Some points, one per row:
[-24 -51 -99 -15  27 -85 -38 -31  99 -38]
[ 50  14  68  -6  -8  46  26  38 -27  14]
[-24  56 127   0  -2  73  32   0 -80  29]
[  -5  -38 -116  -32    6  -83  -90  -53  122  -42]
[ -4  24  30  32  -6  30   9  20 -21  17]
[ 30   2  24 -51  60 -64  17 -42  42   5]
[ 29 -61  -7  -7  10 -42 -23   3  56 -22]
[ 47  14 -11 -42 -40  56   1  -5 -51  17]
[ 17 -37 -43   0   0 -44 -58  11  82  12]
[ 13 -17 -36  -3 -53  25  -9 -23  -8 -30]
[-18  43  11   4 -64  84  33  -4 -92  47]
Then 12 other points, each followed by its number:
[ 23 -49 -89 -18  16 -79 -83  -7 127  -3] 0
[  9 -63 -86 -10 -41 -18 -69 -23  58 -28] 1
[ 17 -19  -5  82 -68  77  46  34 -50  71] 2
[  31  -54 -127  -40   -6  -62  -84  -43   74  -19] 3
[ 26 -22 -45 -31  10 -77 -38 -21  68 -19] 4
[ 60 -20  20 -46 -25   2 -25  -6  23 -18] 5
[ 38 -37 -85 -13  49 -65 -41  10 116 -43] 6
[-17   1  37  12  13 -12  36  23 -14 -24] 7
[-22   1  47  10   9   8  49  37 -36  -8] 8
[-19  62 127   3 -12  91  36   6 -98  34] 9
[ -19  -15  -91  -11   49 -105  -23  -26   60   -6] 10
[-13   8  32  66 -12  10  28  45 -54  26] 11
Which three of these numbered points are nearest to each point below, ignoring the direction in which the first points spread most? Their numbers follow each, nearest first.
[-11 -11  18  70 -21  24  13  38 -41  31] > 11 2 8
[-42  16  36  34  47 -45  45  56 -12  20] > 8 7 11
[-19   0  38 -12  34 -31 -20   1  -1  12] > 9 4 7
[-26 -30 -68  -5   9 -46 -17 -20  37  -9] > 10 4 8
[-10  39  62  47 -27  67  39  29 -58  24] > 11 7 8
[ 29 -25 -49 -36   9 -75 -42 -16  65 -17] > 4 0 5
[ 29 -13 -35   6  30  -7   2  34  38 -30] > 6 8 7
[  43  -30  -43  -72   71 -115  -34  -62  127  -13] > 4 9 5
[ 39 -20 -43   4  29 -21 -12  29  43 -28] > 6 0 4
[-46  46  92  55  31  -1  86  66 -83  35] > 8 7 11
[ 39 -33 -82  -9  52 -64 -31  21  78 -51] > 6 4 7
[-32   8  88  50 -30  58  15  18 -72  21] > 11 9 7
[  1  23  48 -33  35 -16 -46 -32  32  14] > 9 4 0
[-44   9  29  12  12 -24  41  -1 -52  26] > 10 8 7
